In the data rows, the value 128 means zero.
In each game, the first row plays the second. By how much does the first row win? 20 means about a draw, 40 a big win and 0 a big loss. Wins can go round in a circle. Each row has two weighted sums of its numbers, A and B, taken from their middle values. A row wins by its A times the other's B, less its B times the other's A.
[111 156 120 128 133 121 119 155 140 113  92 105 141 125 144 121 115 105 107 131 122 140]
[123 142 127 144 118 129 110 101 137 127 132 121 107 145 120 151 136 132 130 106 124 155] ~ 21
[124 104 122 123 132 115 107 119 136 137 118 125 118 114 109 116 139 116  95 128 112 104]
[122 129 144 153 140 113 148 119 127 140 116 121 112 127 127 123 159 136 139 114 130 144] ~ 20
[141 109 151 116 120 124 120 136 133 133 126 130 137 119 103 117 163 129 108 111 137 123]
[147 125 144 134 117 142 121 142 168 141 116 111 138 127 112 147 140 139 138 134 120 111] ~ 19
[136 114 116 142 106 110 127 122 122 137 129 111 130 113 142 135 138 145 129 115 128 115]
[118 149 121 133 127 115 127 112 135 129 127 117 137 123 122 117 116 146 134 132 116 127] ~ 19
[114 111 134 132 125 158  91 131 157 123  93 136 149 139 120 135 115 137 111 132 141 126]
[128 141  97 115 160 125 132  95 105 144 106 130 110 130  95 138 144 140 128 126 130 118] ~ 19
[165 116 122 147  93 154 119 174 157 166 162 100 128 165 124  97 147 113 136 112 182 155]
[120 101 101 116 139 153 126 150 106 118 135 141 142  97 178 121 127  98 177 131 138 132] ~ 9
[ 94 163 122  93  98 111 112 164 105  95 177 189 126 174 132 167 191 191  93 147 110  83]
[136 145 114 130 142 139 119 119 147 155 148 123 113 151 115 107 132 104 115 127 159 149] ~ 27
[108 116 131 141 128 120 116 142 138  96 106 121 143 120 142 132 135 117 141 118 126 113]
[127 124  95 121 117 141 113 124 157  94 135 105 145 136 126 127 127 148 134 129 120 117] ~ 25
[125 116 120 111 128 134 118 123 147 124 138 115 115 148 131 129 113 138 142 112 141 133]
[113 118 132 106 125 105 142 125 134 113 140 133 121 139 111 126 146 135 129 140 115 115] ~ 20
[ 98 114 123 129 124 144 147 124 131 128 122 104 122 158 132 123 127 106 109 140  96 114]
[139 100 102 120 120 119 126 142 127 123 138 114 126 138 113 142 136 117 107 107 159 118] ~ 19
[172 138 129 129  90 126 123 109 157 140 132 131  87  80 126 191 120 117 172 158 122 104]
[118 131 138 105 136 129 125  92  99 113 114 121 151 111 118 106 113 124 109  92 121 131] ~ 26
[112 123  86 162 129 132 142 128 118 108 113 116 114 121 122 116 124 113 112 133  99 109]
[149 125 133 115 152 136 134 154 126 145 122 110 112 113 122 145 104 147 131 126 150 126] ~ 21
[118 162 133 122 135 119 100 122 163  98  79 133 152 135 139 141 123  95  81 145 193 133]
[116 153 131 124 152 116 122 134 151 120 103 115 125 137 129 127 133 129 145 134 145 109] ~ 16
[125 108 129 116 123 107 127 115 130 128 134 125  99 152 118 114 139 118 146 126 135 137]
[108 147 120 127 144 133 101 145 149 108 107 157 153 142 149 156 138 103 124 156 174 103] ~ 21
[153  70 202 130 129 156 112  92 156 135 114 112 138  61  90 200 163 133 164 119 126 111]
[128  89 148 103 121 152 113 155 114 134 162  93 180 107 107 101 129 129 103 146 104 103] ~ 18
[132 143  90 130 144 124 142 107 107 116 145 154 144 115 121 122 145 115 135 110 136 152]
[134 138 132 147 125 120 123 121 107  96 126 110 119 139 139 145 138 126 131 100 126 105] ~ 17
[121 111 120 130 130 115 110 130 149 141 136 121 128 145 100 134 119 125 122 132 126 128]
[103 198 215 172 149 191 255  95 103   0 114  82 182 107 129 158 117 145 143 206 193 200] ~ 17
[164 118 145  55  64 123 126 141 123 122 195 158 172 107  73 219 222 149 148 185 137  87]
[118 162 114 142 152 133 144 116 142 139  99 152 115 126 141 107 132 132 118 141 136 131] ~ 27
[116 129 150 118 137 104 123 119 141 143 126 120 135 159 126 106 118 132 126 144  92 128]
[123 130 116 130 133 139 103 110 127 123 128 101 145 122 111 124 120 128 133 121 135 150] ~ 21
[159 154 107 124 152  99 144 126 103 159 125 141 156 140 109 106 119 146 105 147 111 128]
[101 107 126 118 138 102 130 117 135 103 147  95 143 140 124 109 121 127 131 111 124 148] ~ 25
[133 118 110 134 123 123 114 130 141 117 129 131 131 143 115 128  97 131  91 122 126 131]
[133 121 114 131 146 143 128 129 119 105 148 124 102 125 134 133 116 129 129 136 128 117] ~ 18
[129 134 123 149 113 140 139 107 142 112 101 135 105 123 143 121 112 124 118 130 124 122]
[156 193  95 106  56 120 131 101 178 132 124 150 121  78  75 127  86 112 156 212 137 101] ~ 17
[125  95 128 151 133 129 129 142 162 125 126 123  92 134 133 114 139 149 129 121 111 116]
[ 85 148 130 153 137 118 115 140 132  97 121  96 122 138 121 116 114 135 126 133 135 154] ~ 15
[141 140 132 116 123 129 129 107 123 147 128 129 105 138 113 133 137 139 127 107 105 119]
[101 110 136 151 145 133 163 138 104 122 108 124 121 146 129 127 124 139 119 149 122 139] ~ 27
[122 142 115 106 140 159 137 121  86 129 139 136 133 114 126 127 143 107 150 114 114 145]
[132 145  99 121 138  98 109  92 145 128 104 120 114 155 121 109 119 104 104 125 115 168] ~ 20
[ 90  61  47  73 169 176 193 106 125 138 200 185 159  30 204 149 184  92 183 101 137 179]
[140 126 117 123 135 137 125  98 136 111 123 121 125 158 115 128 143 137 135 109 134  97] ~ 14
[122 128 133 128 140  87 124  96 119 134 127 104 123 115 115 142 146 123 110 118 113 130]
[114 124 125 110 127 139  93 146 133 123 142 135 145 130 114 149 144 129 117 107 126 115] ~ 18
[109  94 119 136 157 110 131 129 129 101  98 126 115 143 129 131 150 138 154 109 120 103]
[145  91 159 138 120 116  95 109 156 124 150  73 158 107 110 145 160 159 149 100 159 130] ~ 15
[ 77 122 130 115 125 143 121 131 147 151 134 131 138 134 133  98 135 131 124 131 142 112]
[131 129 144 133 160  97 111 122 121 134 155 120 133 134 140 140 137 147 130 115 113 142] ~ 15
[120 159 148 145 139 105 121 141 132 108 112 144 143 135 102 144 143 133 118 105 139 127]
[138 137 124 139 140 110 116 125 141 142 117 115 109 140 136 122 121 127 117 154 136 130] ~ 23
[178 103 115 106 136 154 148 141 153 152 161  97  77 189  99  92 119  73 161 121 172 143]
[102 124 121 140 143 130 115 120 156 132 123 119 126 139 120 142 125 126 154 116  98 108] ~ 28
[137 108 159 111 138 160  95  93 144 149 116  87 177  50 122 186 174 134 171  88 134 126]
[133 111 119 135 121 144 125 115 114 122 101 135 142 145 105 139 135 154 125 111 136 149] ~ 30
[129 143 113 160 122 107 107 144 138 150 109 124 127 103 104 130 120 135 140 134 134 145]
[ 95 141 153 151 141 149 173 118 123  92 122  88 163 139 154 125 129 128 104 148 135 135] ~ 17
[148 116 151 138 132 148  98 103 129 143 150  60 126  98 106 205 137 158 161  93 131 102]
[129 131 127 114 128 134 112 100 174 125 112 141 120 123 149 132 127 141 122 113 110 117] ~ 17
[117 126 136 136 150 133 111 117 138 112 143 107 139 133 114 131 149 142 123 132 139 117]
[130 150 133  90  76 127 121 173 113 100 175 151 128 162 104 173 192 172 108 168 148 102] ~ 24
[ 95 127  78  88 146 202 218  91 125  93 185 173 184  74 174 122 174 110 194 125 144 147]
[124 125 144 107 151 118 129 120 126 141 112 119 135 114 130 114 131 162 131 134 130 160] ~ 17
[103 162 134 161 120 158 109 139 132 108 144  97 113 140 142 125 131 130  98 119 123 145]
[119 139 106  96 119 118 139 120 136 100 118 126 134 121 138 135 137 130 120 113 118 100] ~ 20
[127 142 144 119 129 148 108 115 122 130 116 125 126 133 129 115 155 120  95 131 144 109]
[149 151 107 130 151 107 118 121 152 116 132 130 115 130 105 112 117 113 135 120 119 107] ~ 14
[108 115 120 115 130 151 101  98 138 134 147 123 135 146 143 108 154 122 149 125 126 109]
[128 117 144 132 119 145 113 117 146 123 128 127 125 110 104 146 147 113 163 110 112 130] ~ 35
[111 148 150 114 144 119 141 126 131 104 106 131 135 161 142 106 112 123 149 123 139 123]
[129 131 114 130 122 120 116 105 108 133 136 101 130 126 131 119 135 135 111 106 118 130] ~ 19
[122 137 121 108 137 123 116 116 145 143 106 117 109 133 133 132 132 139 125 133 121 131]
[167 114  88 142  91 105 106 120  37 103 111 123 158 122 135 120  78 152 129  87 168 163] ~ 22
[107 136 123 124 126 113 136 128 147 125 133 140 121 139 126 124 147 153 129 135 113 148]
[118 156 117 120 118  93 149 127 118 114 120 108 116 134 131 123 135 103 131 121 128 128] ~ 21
[113 150 117 165 157 108 137 111 126 106 142 127 152 112 150 123 143 125 137 129 115 117]
[119 144 123 125 143 121 112 114 120 104 109 113 118 152 156 109 122 136 126 120 157 104] ~ 20
[111 130 127 140 185  90 129 136 126 172 119 144 113 120 118 137 132 128 134 112 106 122]
[146 111 119 119 133 110 121 124 123 126 124 119 131 114 129 133 131 108 135 101 134 130] ~ 18
[120 132 144 116 114 127 139 114 146 131 127 105 138 146  95 107 134 131 137 136 132 120]
[147 168 139 128 109 116 135 133 130 113 130 151  87 138 133 163  89 101 131  82 123 118] ~ 31
[ 99 135 134 115 133 127 125 116 130 120 130 115 128 126 129 109 148 133 115 103 151 116]
[122 130 104 137 126 151 129 110 132 128 113 118 130 147 110 126 132 119 118 146 124 125] ~ 19
[100 111 143 116 130 118 110  81 140 114 155 119 123 106  92  99 120 145 112 113  90 109]
[128 143 127 114 118 118 128 112 143 136 138 124 137 127 145 126 165 143 124 131 133 131] ~ 21
[119 142 123 108 144 128 140  82 134 126 123 139 107 154 147 119 120 141 152 145 116 103]
[138 131 157  94 152 120 106 115 142 114 120 129 130 139 127 145  99 107 129 138 143 119] ~ 20
[ 96 147 149 120 171 129  62 140 169 109  58 196 159 117 152 130 124 100  77 160 204 158]
[118 221 133 200 156 207  90 174 181  90  94 180 220 115 183 151  96  74   8 158 178 104] ~ 1
[154 146 113 135 108 157 147 121 134 120 111 117  95 177 130 118 135 106 139 123 156 106]
[132 138 121 110 118 129 128 122 140 130 140 125 120 124 129 142 123 113  94 125 119 117] ~ 25
[138 180  82 111  56 155 113 169 115 104 208 177 128 192 152 183 205 160  79 162  84  72]
[151 114 147 126 138 134 140  97 115 125 110 103 143 132 121 119 128 131 128 135 133 137] ~ 22
[119 119 131 113 149 138 101 124 132 117 114 129 127 110 103 116 109 123 115 141 148 179]
[133 142 147 136 137  97 126 131 120 183 108 112 109 124  92 167 140 122 133 142 133 118] ~ 15
[132 103 129 124 125 125  96 106 150 127 127 110 153  88 118 167 128 119 140 112 136 131]
[154 143 104 156  83 103 130  98 190 160 107 119 127  57  92 162  99 113 188 166 155  92] ~ 10
[115 133 140 113 127 153 131 126 126 150  99 116  99 170 107  92 155 103 132 125 119 121]
[148 121 136 151 109 138 159 158 142 166 129 116  89 186 119  92 124  80 162 145 168 151] ~ 19
[125 135 131 157 145 116 125 131 114 107 135 131 121 129 147 122 127 123 122 155 115 125]
[162 151  86 134 145 127  86 143  63 111 133 116 149 120  97 165  79 154 141 103 168 183] ~ 18
[130  86 120 115 148 141 172 127 140 117 114 132 124 101 141 114 131 107 158 116 116 155]
[113 137 146 124 108 125 142 135 115 128 132 115 145 120 126 116 125  96 113 130 120 129] ~ 18
[214  76 216 152  67  89 203 168 152 191 161 179 205  77 217  89  67 171  74  65  77  62]
[145  83 131 143 107 102 149 112 136 120 100 122 104 122 135 124 123 135 133 123 127 117] ~ 21
[127 140 125 135 132 126 129 125 123 133 137 119 136 153 153 116 124 150 119 135 157 142]
[ 99 142 138 131 134 136  87 131 135 139  84 150 151 111 120 133 127 125  91 123 131 107] ~ 19
[102 145 133 139 135 151 144 116 113 125 122 127 115 130 109 105 146 134 140  94 120 143]
[134 153 105  95 127 139 119 139 127 109 165 143 136 167 108 135 170 161 124 151 122  90] ~ 24
[124 130 132 125 140  98 130 113 129 134 145 127 118 157 148 116 122 117 129 131 122 142]
[117 134 110 149 126 130 122 138 111 140 130 134 138 143 116 145 113 157 101 116 134 108] ~ 15
[130 139 131 139 142 127 122 117 132 117 145 114 108 143 125  88 108 138 132 112  92 135]
[146 117 112 147 127 114 140 123 142 112 102 121 107 147 131 121 141 144 118 124 126 130] ~ 24
[111 112 117 145 170 110 117 120 140 118 131 127 112 141 101 134 139 128 132 108 130 122]
[100 145 120 120 107 133 131 117 128 122 151 144 128 120 141 128 159 141 133 122 137 137] ~ 18
[ 84 107 117 142 130 124 133  89 131 117 145 145 133 131 121 114 114 116 160  96 137 142]
[187  95 131 111  78 123 247 148 172 225 154 204 255  68 210  51 116 194 104  39 150  49] ~ 39
[148 134 139 133 100 168 129 136 155 145 103 128 126 161 144 109 119 132 118 135  92 160]
[159 176 111 124  64 131 140 109 166 135  92 169  98 101  76 127  73 107 179 192 111 173] ~ 23
[114 158 113 145 127 110 139 140 136 128 140 121 125 158 107 117 127 147 151 157 124 117]
[160 135 155 121  65  94 175 129 160 211 123 148 185 110 152  73 113 176 101  78 118 106] ~ 16
[116 104 145 112 110 133 123 143 122 153 125 134 146 102  99 182 153 136 126 115 129 107]
[160 111 208 119  70  83 175 255  40  90 225 206  20 138 208 241 105 128 119 134  63  80] ~ 27
[153 111 144 129 102 178 151 159 149 141 150 111 109 166 115 136 142  94 139  96 197 158]
[150 143 132 137 121 121 122 136 135 156 137 123 155 157 141 137 135 129 143 127 117  95] ~ 29
[106 132 136 118 114 140 129 109 136 113 138 121 150 154 119 116 139 103 145 115 142 128]
[121 144 125 139 106 146 107 147 102 130 123 123 115 118 160 126 144 129 120 121 139 130] ~ 12
[136 128  98 136 143 107 136 127  89 102 110 130 136 143 135 146 120 157 152 135 165 149]
[114 121 119 140 127 139 127 100 126 147 115 128 115 134 141 133 130 115 121 114 139 137] ~ 26
[ 97 161 128 144 147 117 145 129 146 119 133 130 122 130 129 126 130 133 105 151 126 136]
[133 214 125 158 205 150 148 174 124 210 149 117 137 116  87 178 103 123  89 106 103 120] ~ 9
[135 192 148 103 161 135 185 169  64 120 159 173 166 153  95 187 180 164 117 170 106 114]
[121 118 119 161 120 112 142 150 130 106 132 148 100 116 155 132 132 114 128 135 118 147] ~ 26
[123 154 148 135 165 139 172 133  91 155 132 142 148 129 109 130  88 130 128 139 117 147]
[150 114 144 134 123 132 144 127 117 138 151 126 126 164 136 100 138 115 150 129 143 133] ~ 31
[113 135 120 146 130 133 117 146 125 138 140 110 123 134 140 103 133 107 116 109 133 124]
[109 116  90 141 115  84  85 142  72 112 121 116 139 103 114 132  95 163 131 115 152 165] ~ 8
[127 132 115 105 153 148 111 139 156 110 111 172 162  87 170 138 141  89 131 118 193 144]
[123 140 152 157 138 119 118 115 118 120 123 112 123 155 122 106 140 133 127 124 121 129] ~ 19
[140 132 121 119 133 119 125 106 143 126 105 127 105 120 100 139 127 124 138 144 103 152]
[113 150 131 100 108 134 113 140 148  94 135 126 137 152 132 135 131 173 120 136  99 123] ~ 19
[139 113 113 114 127 113 133 130 151 121 127 147 133 124 140  97 139 140 110 119 127 111]
[123 118 119 129 121 133 141 120 130 135 134 125 121 125 131 120 104 144 133 130 107 142] ~ 19
[109 116 130 126 152 112 128 113  99 136 139 116 123 139 129  97 134 135 130 141 117 115]
[136 122 162 126 159 136 109 160 125 143 149 111  98 123 113  93 135 104 145 157 148 128] ~ 25
[112 115 113 112 153 117  88 123 186 119 102 121 117 125 130 100 140 131 157 118 128  99]
[108 121 147 138 156 118 139 126 139 132 103 143 116 108 121 110 128 122 131 119 132 129] ~ 16
[150 150 193 128 154 133  90 174 152  91 101 203 127 129 145 173  76  63  99 115 162 120]
[108 128 128 100 117 129 137 133 124 146 143 138 143 132 129 115 134 140 113 118 121 101] ~ 24
[136 137 129 159 144 140 123 137 137 118 116 135 131 148  85 124 113  99 106 115 119 112]
[124 140 139 140 132 119 133 112 146 130 129 124 123 111 118 129 140  96 143 124 115 130] ~ 14
[131 128 122 126 139 125 136 126 146 122 134 101 135 136 127  99 149 130 114 135 131 109]
[129 137 108 154 141 121 138 131 129 121 123 116 119 136 132 147 122 156 120 130 133 138] ~ 24
[135 121 156 111 145 118 136 104 117 110 139 132 122 135  94 129 128 116 123 115 127 135]
[138 134 108 135  94 147 156 114 142 148 112 143 142 103 109 112 114 103 147 167 145  97] ~ 17
[129 109 153 130 136 109 146 171 116 125 109 141  99 109 152 133  92 102 122 133 108 121]
[101 129 119 147 123 122 121 134 112 165 100 129 129 131 133 113 146 112 130 116 136 120] ~ 28
[ 96 137 123 127 116 114 113 134 111 122 124 104 125 126 125 139 135 132 108 117  88 133]
[112  96 118 146 155 168 143 107  97  81 138 121 138 113 146 125 115 128  93 141 115 130] ~ 13
[133 155 106 127 143 112 136 112 128 106 130 114 133 126 117 129 122 106 137 121 140 123]
[150 153 109  92  67 108 141 103 144 124 131 118 140 112 106 132 102 116 148 154 148 133] ~ 13
[128 118 127 106  98 107 152 125 130 130 149 122 119 146 104 122 130 129 113 145 108 133]
[108 125 116 126 144 126 138 130 117 169 155 139 145 111  97 136 128 129 103 115  85 131] ~ 17
[155 104 160 136 111 118 107  96 146 142 127  90 125 104  85 178 159 124 149  89 111 135]
[128 133 116 139 126 142 140 111 137  90 117 131 105 153 143 113 138 110 115 138 106 148] ~ 25
[138 137 118 138 117 111 113 108 123 124 110 129 151 138 130 135 125 122 158 116 143 132]
[124 117 103 136  98 126  96 126  85 100 113  95 161 124 100 168 124 142 138 126 164 130] ~ 21
[125 112 121 117 128 146 124 128 137 140 134 141 124 136 133 131 135  95 110 116 124 115]
[141 153 139 142 132 105 142 119 136 110 128 119 115 128 135 104 137 138 104 131 124 156] ~ 19
[136 166 118 109  82 136 116 164 134 118 166 146 124 175 132 179 176 150 130 145 146  86]
[138 132 118 139 150 107 116 109 118 123 106 116 121 120 153 145 127 128 125 159 108 134] ~ 30
[ 96 105 125 130 145 127 133 116 118 110 132 106 124 141 145 131 126 130 130 138 126 111]
[139 108 112 120 132 137 130 132 136 131 101 123 128 149 119  97 138 129 141 126 128 131] ~ 24
[174 141 136 129 110 133 161 153 130 124 143 132 138 132 155 112  98 131  83 119  99  91]
[107 112 133 128 106 106 126 121 109 125 129 139  98 144 128 124  98 136 128 141 112 138] ~ 30
[108 131 111 156 127 124 164 157 160 147 122 116 111 168 123 115 116  88 130 110 172 110]
[133 131 132 120 163 140 148 169 121 122 164 124 116  92  92  87 132 131 116 172 140 128] ~ 11
[119 152 129 138 128 163 115 130 127 121 134 109 119 139 142 134 121 133 101 107 136 114]
[151 138 126  96  78 122 110  91 143 126 114 139  92  94  99 156  98 115 153 168 126  71] ~ 16
[141 122 137 128 140 138 118 139 125 134 140 125 137 124 134 141 155 127 122  77 117 111]
[148 130 138 133 144 122 149 133 131 152 113 116 117 134 130 104 124 126 134 150 141 117] ~ 19
[107 111 152 125 125 111 127  92 127 110 121 144 130 146 142 112 126 157 104 137 112 125]
[ 99 192 124 116 234 144 190 148 114 197 177 197 175  49 104 164 128 121 189 135 122 118] ~ 11
[121 132 135 135 127 132 137 133 135 119 144 108 128 119 131 146 134 110 145 125 136 123]
[117 129 143 164 148 143 137 127 126 136 128 111 118 111 134 136 125 142 119 134 121 126] ~ 21
[134 115 109 124 128  93 101 130 129 111 112 122 101 134 132 127 136 114 113 158  99 116]
[126 112 122 135 117 128 134 127 115 102 121 156  82 122 169 117  94 119 121 132 121 133] ~ 24
[137 107 104 139 132  97 134 124 141 129 127 129 132 123 155 127 142 130 120 104 142 123]
[133 139 129 113 157 141 137 113 110 130  99 145 123 141 144 113 132 141 132 142 120 149] ~ 24
[123 157 114 139 120 107 131 118 168 133  97 130 100 105 105 123  99 103 119 156 116  82]
[105 139 135 120 141 124 152 102 115  85 106 118 107 126 122 119 128 139 118 146 157 121] ~ 25
[172 182  86 104  73 133 157  88 175 140  96 141 110  64 102 138  42  94 177 193 115 103]
[101 140 136 143 131 110 157 113 131 125 121 122 124 141 114 115 140 134 103 126 130 134] ~ 17
[116 126 117 116 122 132 142 127 130 107 136 109 116 145 137 123 121 125 128 133 136 131]
[ 95 143  98 122 133 139 131 127 136 116 129 142 127 122 152 106 118 130 128 104 155 138] ~ 21
[128 120 137 138 121 129 147 130 134 143  99 121 129 146 128 113 101 128 164 110 130 139]
[104 116 126 122 126 116 139 117 122 121 134 130 101 137 136 117 114 116 130 120 116  95] ~ 14
[116 187 137 141 146 133 136 114 117 112  88 104 150 137 144 113 114 120 129 157 134 134]
[125  94 109 124 142 113 102 118 148 115 130 128 120 148 163 115 132 131 120 115 128 145] ~ 20
[133  60 168 135 119 119  82 118 162 169 121 105 172  92  96 147 151 135 131  95 136 105]
[120 126 124 118 159 130 142 124 138 126 146 110 107 129 138 125 126 121 137 128 139 111] ~ 21
[108 113 141 142 130 108 140 159 137 111 126 124 111 152 130 125 123 149 113 119 121 103]
[141 122 128 106 147 157 131 126 155 100  97 124 131 117 125 125 118 134 114 134 146 110] ~ 21
[159 159 111 118  93 114 122 129 160 163 111 149  93 108  64 134  75 105 163 181 123 106]
[145  95 142  94 182 164 108 143 126 118 126 104 107 122  99  83 109 130 138 169 117  95] ~ 25
[122 145 108 135 123 135 125 111 134 110 127 141 118 132 125 113 140 114 149 124 118 121]
[116 171 122 126 195 120 126 143 116 181 135 137 112 104  93 157 124 131 127 136 122 130] ~ 28
[132 149 120 119 162 102 157 119 129 154 128 123 141 122 107 111 128 118 117 118 123 140]
[115 167 120 127 115 104 134 116 148 103 129 113 126 116 129 120 170 123 117 122 100 110] ~ 16
[122 118 137 105 131 137 115 168 154 119 103 156 148 121 147 117 130  96 120 125 142 126]
[107 135 133 140 127 117 112  98 134 116 142 114 117 142 137 137 130 150 116 127 162 143] ~ 16
[116 178 149 129 176  90 149 147 117 164 113 145 117 130 106 121 133 126 129 128 120 132]
[108 131 110  97 108 109 149 108 155 114 107 141 105 118 122 127 111 102 116 155 121 117] ~ 21
[138 136 132 145 125 155 156 142 155 134 115 110 119 157 114 135 125 124 136 130 171 148]
[134 130 105 139 161 119 129 122 150 138 126 114 119 138 115 112 149 130 112 135 137  96] ~ 23
[133 134 104 160 108 175  97 147 134 126 135  90 139 149 136 116 112  85 102 106 132  93]
[140 121 110 139 142 142 138 104 135 126 159 143 135 127 133 108 169 117 123 133 137 101] ~ 26
[125 141 137 152 111 136 120 131 128 139 129 113 140 107 119 148 122 153 136 114 152 138]
[120 126 113 103 116 109 128 130 112 126 119 131 114 122 133 110 127 142 126  95 132 131] ~ 19
[ 99 139 120 125 137 113 139 121 137 134 122 123 111 142 112 138 142 123 115 110 131 124]
[142 112 134 113 108 139 135 116 128 118 151 113 149 123  87 151 171 146  88 152 109 105] ~ 19
[113 143 118 104 101 129 115 129 131 126 146 149 120 123 117 141 169 150 104 155  97 104]
[131 131 138 135 134 119 131 133 147 127 103 121 124 132 165 134 120 124 112 103 150 110] ~ 18
[120 149 112 151 162 154 150 129 119 144 112 128  94 110 141 147 131 145 118 111 126 134]
[118 107 118 112 106 154 159 121 143 126 145 148 116 124 152 116 111 115 166 126 141 131] ~ 30
[129 165  93 171 141 170 126 123 131 144 170  98 132 116 164 145 114 134  66 123 100 123]
[105 132 129 133 143 115 139 130 115 106  98 121 112 139 147 115 124 130 124 114 130 136] ~ 25
